rotation steps, each row followed by its count of steps:
The counts run from 0 to 142.
[112 119 139 119 102 170 157 148 118 128  86  74 100  86 138 127 132 142
  99 117 116 181 144  56 116 178  88 127 139  91 132 113 154 146 136 148
 131 120 135 161  99 109 136 141 166 136  97 163  95 127 124 135 130 103
 141 129  89 134  98 127  72 162 160 140 112 124 127 136 151 153 131 183
 103 109 113] -> 101
[137 114 141 110 107 192 117 120 167 155 121  90 131 155 126 105 114  98
  98 123 114 182  81 100 154 163  92 135 144 113 133 148 158 163 133 194
 136  80 122 128  69 129 122 118 110 145  95 123  94 182 110 149 127 105
 126 140  94 134 144 109  92 136 158 152 140 136 108 105 133 138  74 171
 149 121 121] -> 105
[106  98 146 116 118 179 147 121 124  96  85 120  78 107 152 121 100 112
 103 138  98 148 117  70 126 178  90 146 149 122 147 150 162 152 149 115
 122 103 145 108 118  97  89 150 110 143 100 143 106 161 100 123 173  78
 140 119  74 148 149 125 102 154 129 112 122 133 125 174 162 160 118 167
 145 106 158] -> 127
[116 151 139 113 110 191  98 105 153 174 126 110 130 174 124  85  99 114
 117 142 110 157 100 120 154 148 113 109 143 110 151 118 168 140 150 196
 118  87 134 109  89 123 129 129 116 115 102 109 102 168 123 131 141 142
 116 174 102 150 151 150 111 131 141 129 121 167 103  92 155 136  93 157
 114 120  98] -> 78
[101 141 139 116  65 164 161 120 152 178 148  94 117 104 136 142 133 169
  87  81 131 176 113  66 142 171 113 109 151  68 111  96 135 115 130 114
 155 103  96 154 101 103 151 129 138 119  97 147 125 138 126 139 122 102
 152 169 106 112  96 116 108 119 160 114 112 110 126 108 177 123 134 162
  99 129 101] -> 96
[ 95 134 108 143  72 138 134 131 160 154 145  77 119 130 134 118 124 124
 106 105 119 186 100  90 114 125  80 128 124  75 141 142 107 158 100 102
 155  79  95  97 115 108 102 136 132  89 123 122 107 195 128  96 131  63
 107 114 148 130 130 113 109 167 123  80 123 109 149 152 115 139 150 166
 108 135 172] -> 130
[129 130 124 111  43 152 151  99 166 190 155 108 137 114 124 124 103 153
 105  82 106 177  96  71 138 142 116  92 152  79 120 113 124 129 106 133
 140  98  63 134  78 117 155 128 150 122  89 126 120 161 109 123 141  86
 142 157 112 114 123 116 145 124 160 109 120  97 108  95 171 122 125 164
 113 132 118] -> 97
[140 105 158  98  99 169 148  88 124 118 101 126  89 105 132 140 108 135
 109 119 102 145  93  77 135 178  95 144 174 145 143 145 176 131 139 130
 119 116 113 126 101 113 128 141 102 166  83 142 107 168  93 132 165 105
 137 124  57 158 127 137 111 138 177 152 126 130  95 104 181 133 103 158
 146  97 108] -> 12
[ 74 148 141 146  92 146 119 134 145 108  84  96  82 113 128 141 126 110
  94 141  96 160 129  62 113 147  79 160 152 102 159 120 159 183 137 147
 114 106 162 106 152  99  79 131  98  82 141 115  82 174 115 136 132 132
 114 129  80 125 140 129 113 160 141 131 160 148 154 177 165 183 132 160
 125 103 124] -> 134
[148 122 134 104  65 163 143  87 147 169 122 123 130 124 119 106  81 118
 126 109 101 165  96  84 137 163 113  90 155 123 137 140 137 135 118 152
 119  94  71 127  74 121 144 131 132 151  75 124 119 169  99 114 148  89
 137 129  95 160 141 121 130 155 153 123 118 112  89  89 170 116 112 158
 115 117 127] -> 98
[ 89 127 144 134 119 167 116 136 148 116  94  99  93 142 125 108 103  92
 107 149 108 151 105 104 130 155  94 162 137 120 158 136 156 172 149 172
 116  95 162  85 131 110  75 116  90 119 129 126  80 180 121 145 144 112
 119 121  92 140 155 128 104 145 133 129 150 155 126 169 154 165 104 164
 151 109 134] -> 133
[119 147 124 133  63 125 140 101 195 158 142  98 108 128 113 140  89 110
 102 100 108 164  84  89 127 131 102 143 162  93 154 148 130 157  99 142
 136  86  97  74 110 111 109  97  99  83 132  93 111 189 102 126 133  87
 130 131  97 114 165 114 149 127 145 102 145 120 135 133 184 129 125 155
 153 129 137] -> 37
[ 84 145 131 139  79 146 162 122 178 143 163  89 104 117 137 149 136 139
  96  90 125 174  92  62 138 165 109 152 145  64 120 112 133 155 130  94
 171  85 101 108 131 103 107 124 113 102 137 133 102 160 118 131 130  81
 140 150  97 115 125 114 126 109 140  99 123 111 150 144 165 133 146 155
 143 137 149] -> 123
[ 95 147 106 137  99 142 150 135 184 149 165  80 115 143 126 146 116 112
  86  89 126 180  92  83 120 143 117 153 149  62 146 121 118 156 111 127
 162  74 110  85 116  95 100  95 109  75 148  98 115 168 131 143 117  85
 123 153 101 106 148 112 115 108 130  87 131 124 158 145 165 128 125 151
 141 140 137] -> 36
[106 138 147 135  59 128 125 120 139 111  86 109 104  86 131 168 134 128
 110 134  68 145 131  48 122 157  93 148 153 115 143 136 152 171 116 134
 121 121 105 108 142 106 119 151 117 135 121 118  92 165 116 126 169 124
 132 110  60 125 115 128 142 167 166 141 168 104 137 135 160 161 116 162
 134  94 131] -> 26
[ 58 148 113 131  98 173 129  97 133 158 153 112 128 164 146  99 138 138
 121 150 105 168 111 108 143 148 148 124 121  55 160 126 132 136 140 109
 161  84 124  76 144  92 108 161 119  93 112 115 114 148 121 100 169 106
 123 167 110 142 128 132 113 102  88  66 108 123 122 129 148 122  98 163
 109 146 147] -> 56
[ 80 126 116 148  69 150 160 151 138 131 121  66 102  93 139 133 126 128
 104 113 112 180 129  66 102 150  79 129 134  72 120 132 122 151 115  95
 151  93 123 114 127  90  99 147 133  82 121 142 105 153 135 109 134  61
 120 125 123 127 118 121 104 163 125  91 124 112 154 166 146 151 164 180
 107 134 160] -> 129
[117 141 145 135  67 158 121 125 157 132  82 103 120 124 124 146 105 114
 122 134  93 148 109  62 137 158 110 132 169 133 140 136 160 178 135 165
 139 109 121 111 120 122 103 119 111 138 108 128  85 175 113 140 161 119
 137 135  62 105 126 113 137 139 168 137 175 122 138 130 178 163  96 162
 156 107 140] -> 25
[108 141 139 108  92 190 120 101 148 184 127 120 147 157 120  83 112 132
 111 128 103 169 113 107 150 156 156  77 129  87 147 106 128 136 147 176
 148  86  99 121 103 113 144 132 151 134  83 122 109 123 123 126 155 123
 136 185  94 145 137 116 110 103 140  97 113 129 102  97 181 129  79 153
 113 126 126] -> 84
[112 133 116 118  48 136 155 109 191 167 153 106 108 112 132 140 103 133
 116  98 111 171  89  67 142 145 104 125 153  85 122 138 123 157 101  96
 148  79  81  92 109 114 111 107 119  99 123 107 106 176 102 120 147  77
 142 144 109 128 138 115 153 124 138  89 140  98 141 138 170 117 126 147
 136 130 150] -> 124
[142 114 116 112 111 176 135 103 167 166 146  94 138 154 130  95 125 120
 103 107 111 183  70 105 147 148  82 124 131  99 133 164 145 146 106 174
 158  92  85 126  59 116 138 128 120 122 110 109  98 193 110 110 130  88
 111 129 124 120 136 113  96 152 160 130 130 113 107  90 114 114  95 168
 128 131 110] -> 104
[ 80 139 128 130 105 170 102 113 183 160 133 131 103 182 130  90  99  98
 110 143 101 157  90 123 139 143 119 136 139 104 161 131 153 177 143 170
 130  81 136  74 139 123  81 127  90  94 132 115  89 197 116 123 148 108
 122 168  84 137 171 124 131 131 119  96 145 156 119 136 166 146  98 148
 146 120 137] -> 51
[ 83 152 123 136  86 139 123 109 115 112  86  98 103 114 129 140 128 120
 118 134  81 139 148  77  90 146  89 130 146  88 178 139 138 148 106 113
  98 114 124  69 156  97 113 167 121 106 136 114 112 158 125  89 180 125
 104 102  72 158 135 169 108 183 125 103 140 120 138 156 166 145 133 168
  95  99 152] -> 141
[ 99 116 147 108  99 157 140  87 148 107 118 126  74 120 134 134 106 112
 116 125 100 131 103  96 116 152  91 169 174 123 171 154 172 149 133 111
 115 104 134  80 133  95  84 140  70 122 127 123 102 187  97 128 161 103
 120 117  57 154 168 133 124 148 146 122 140 145  97 144 172 134 120 151
 148  91 141] -> 39
[114 118 117 126  61 150 171 128 146 145 137  89 121  85 130 137 132 152
 111  87 112 179 105  58 125 168  96 108 139  72 113 126 115 132 110 106
 164 102  97 143 101 110 141 137 159 126  92 149 114 150 126 115 136  64
 144 144 115 128 102 112 112 156 143 109 116  89 127 127 150 132 159 166
 103 140 145] -> 15
[120 159 139 116 102 146 118  67 165 180 113 123 107 145 113 117  83 110
 106 114  96 148 121 124 115 115 101 117 156 111 182 113 161 125 104 161
  94  96 112  86 142 112 117 123  93  85 136  94 129 176  97 117 132 134
 118 151  83 160 181 152 128 145 141 116 130 163 101 110 173 136 129 147
 108 104 110] -> 65
[ 82 150 132 148  72 177  99 119 165 143 107 129 119 149 129 117  99 101
 123 152  94 144 123  94 135 143 153 123 137 118 152 143 136 176 146 160
 137  93 127  72 135  99  89 127 103 119 110 103  93 169 119 127 178 119
 136 148  69 149 161 120 144 127 105  86 152 138 133 152 182 157  94 153
 152 106 158] -> 139
[146  98 148  93 101 187 137  82 135 143  94 131 102 113 125 108  86 105
 116 125  98 137 112  91 139 180  97 100 151 143 155 148 161 133 125 149
 114 103  95 127  78 116 136 140 121 161  58 152 118 153  96 122 164  84
 129 116  81 165 139 120 103 156 161 140 107 127  83 110 166 138  93 164
 138  99 124] -> 99
[ 92 122 144 112  78 133 137  91 132  96 108  94 114  84 132 173 171 155
 119 121  85 151 127  50 103 162  84 150 148 103 156 151 144 145 112  94
 136 112 101  94 135 107 115 188 119 136 130 142  95 162 124 113 176 115
 115 103  78 119  94 126 104 171 151 112 141  96 140 133 137 127 125 167
 111 105 145] -> 27
[163 130 138 112 109 149 116  90 126 143  76 101 135  99 102 131 101 104
  94 112 109 163 127  84 100 141 103 104 145 131 182 137 151 141  99 190
 110 105  97 120  79 107 156 114 120 138 109 119 126 148 110 130 144 131
 123  98  78 144 153 134  85 175 190 153 128 116 110 110 147 141  99 183
 118  96  95] -> 5
[123 130 123 116  92 178 124 127 140 174 120  85 157 151 113 111 103 120
  85 103 124 187 108  80 139 160 155  84 134  80 143 114 109 141 117 180
 156  90  90 112  75 100 161 116 154 132  91 111 118 127 134 134 137 115
 152 142 100 126 136  99 100 119 153 106 106 118 129 105 161 128  89 180
 116 140 125] -> 3
